In the rows, zero is written as 128.
Turns, then the turns between two rows, first turn first; the first pair answered
turn Tano:
[144 110 139 115 154 127 135 124 135 120 144 143 135 111 111 131 134 146
 134 138 123 139 161 136 139 147 122 118 123 143 138 103 123 127 137]  ->  [131 109 136 117 122 127 134  97 124 108 138 143 125 108 105 152 131 121
 120 154 139 117 133 120 129 152 122 108 129 116 125 108 129 112 126]
[ 52 134 132 139 140 142 114 138  95  94 139 115 141  96 165 100 123 131
 130 131 160 149  77 123 118 103 135 144 119 134 119 158 106 154 130]  ->  [ 82 131 121 136 133 132 126 155  95  93 127  96 147 121 156  88 128 115
 116 138 157 142  80 125 101  77 127 146 108 138 110 165 114 164 113]
[145 137 127 117 132 137 117 129 131 120 121 124 125 131 124 125 135 130
 130 134 137 119 150 126 141 139 124 110 126 114 138 121 124 128 128]  ->  [145 138 127 111 126 141 119 125 125 119 127 123 122 130 123 127 135 126
 129 132 139 117 148 124 137 143 122 114 125 120 136 127 125 125 126]
turn vota:
[116 143 138 158 119 123 118 135 127 130 126 143 127 115 144 106 126 114
 121 135 120 141 125 112 120 160 143 135 146 145 124 125 121 135 134]  ->  [117 142 137 153 118 122 124 134 123 128 121 142 124 110 140 104 134 112
 118 142 122 140 123 108 119 160 146 134 144 141 122 127 120 139 128]
[ 93 137 115 144  86 138 131 149  96 172  91 114 124 137 167 127  88  85
  77 143 115 144  21 120  55 126  96 151 151 121  93 180 138 141  84]  ->  [111 165 138 139 147 140 118 180 107 214 103  93 126 130 173  96  71 118
 105 100  95 166  59 143  85 123  96 160 130 172 129 198 125 158 144]
[156 107 131 118 143 137 122 131 122 113 161 134 128 151  87 133 141 112
 132 141 134 122 155 123 138 133 132  95 118 143 117 119 127 122 126]  ->  [157 108 133 116 135 128 118 119 115 109 156 134 121 144  87 137 131 106
 131 148 137 110 146 120 139 133 121  93 121 134 117 130 128 117 128]
turn fasa:
[ 77 149 148 129 148 136  99 128 116 173 120 137 100 115 167 122 102 149
 120 136 130 116  90 109 134 138 126 128 139 133 134 186 128  99 176]  ->  [126 141 133 123 137 129 124 170 117 185  99 108 125 158 154  94 109 133
 108 139 117 114  95 123 106  98 114 141 124 145 124 190 133 120 151]
[130 115 127 142 109 135 139 127 116 134 104 115 121 138 132 145 142 105
 131 130 132 107 136 138 111 113 118 139 128 103 110 110 162 135 113]  ->  [ 96 127 136 152 126 138 131 109 115 133 113 131 112 109 144 154 135 130
 140 112 132 125 135 136 134 130 127 136 139 108 117 102 157 126 133]
[129 141 125 142 136 121 147 137 107 140 120 138 151 130 153 129  93 125
 136 138 130 127  86 119 147 102 135 129 127 134 126 118 106 150 142]  ->  [137 139 125 135 124 120 149 130 106 130 119 132 150 131 148 139  87 116
 126 155 133 113  82 114 140  97 135 122 128 120 122 120 116 147 130]
[158 150 150 112 118  99 142  85 137 107 149 170 131 129 133 150 135 176
 140 130 123  99 171 155 142 144 153  87 136 125 169  85  98  98 180]  ->  [185 149 135 116 127  92 159 133 141 126 141 153 151 156 140 112 136 181
 140 111 109 116 173 168 123 121 142 110 126 160 162  94  97 123 172]
turn kuvad:
[144 154 165 124 155 143 100 151 135 126 145 118 135 126 111 157 145 149
 135 140  79 157 133 155 159 106 168 100  98 123 145 125 108 125 176]  ->  [126 147 163 141 155 144 113 161 135 119 147 135 143 125 112 149 155 158
 141 131  77 175 132 158 152 105 168 112 109 131 137 110 107 132 160]
[152 162 185  77 177 156  75 125 133 169 146  91 107 128 138 109 111 132
 163  62 106  95 158 156 137 150 112 100  87 165 144 143 123 144 185]  ->  [118 152 182 116 194 159  96 147 133 158 155 128 115 128 153  96 127 161
 172  32  97 139 152 154 133 162 113 121 105 184 131 109 116 160 165]
[153 108 108 158  95 131 152 164 126 104 111 130 133 162 129 119 149 114
 116 160 146 139 108 128 116 106 118 144 125 121 101 110 130 143  79]  ->  [181 126 118 120  91 128 125 135 125 113 110  99 122 159 117 126 133  89
 115 183 146  98 118 128 123 102 121 123 112 106 118 138 141 129 113]
[145 113 113 128 132 141 139 140 126 107 135 118 149 129 151 150 157 179
 116 114 127 143 154 131 135 131 125 120 106 124 135  98 116 132 123]  ->  [153 111 105 127 121 137 147 146 128 102 126 113 150 139 143 146 154 164
 112 117 132 137 153 135 120 124 120 126 102 120 136  95 115 136 107]

(two turns a pair)
[ 78 129 148 169 177 146 106  85 116 142 162 150 128 121  98 109 112 148
 148  85 112 178  90 153 151 143 154 174 101 178 113 135 149 143 153]  ->  [169 133 138 115 139 129  99  84 112 142 133  85 132 175  59 110 115  83
 119 139 119 117 101 156 124 103 143 157  64 149 112 174 172 144 139] : fasa then kuvad
[124 119 126 135 119 125 137 115 122 106 133 140 132 129 135 144 131 119
 109 116 139 132 120 124 120 135 119 121 135 114 121 112 128 121 103]  ->  [111 133 131 140 139 128 130 128 126 123 136 141 133 117 145 132 123 139
 123 105 132 145 125 129 135 144 123 127 136 136 131 113 123 122 122] : kuvad then fasa
[107 158  87 149 194 136 156 164 131 131 135 126 145 190 122  90 172  94
 120  98 105 115 152 138 122 119 144 121 136 110 103  74 136 143  70]  ->  [142 178 104 102 186 133 122 129 130 147 134  89 130 184 106 107 143  63
 117 124 114  64 167 142 133 115 146  91 118  83 126 118 150 125 111] : kuvad then kuvad
[196 142 125  86 103 116 138 138 113 158  88  73 133 173 116 116 120  85
 113 161 109  81 104 124  99  82 102 116 111 115 125 178 131 130 127]  ->  [138 142 140 143 187 141 144 172 137 164 131 136 140 136 149  99 138 182
 165  78  94 171 144 140 146 127 117 140 121 180 153 116  94 153 160] : Tano then kuvad
[138 156 141 108 136 128 112 118 117 157 129  93 124 127 131 125 111 107
 132 132 125 111 117 126 136 126 126 124 126 134 144 164 139 118 167]  ->  [109 146 137 120 110 130 112 102 107 147 122 110 121 123 132 135 111 102
 122 146 131 110  93 114 120 135 125 123 132 115 129 158 143 114 142] : kuvad then Tano
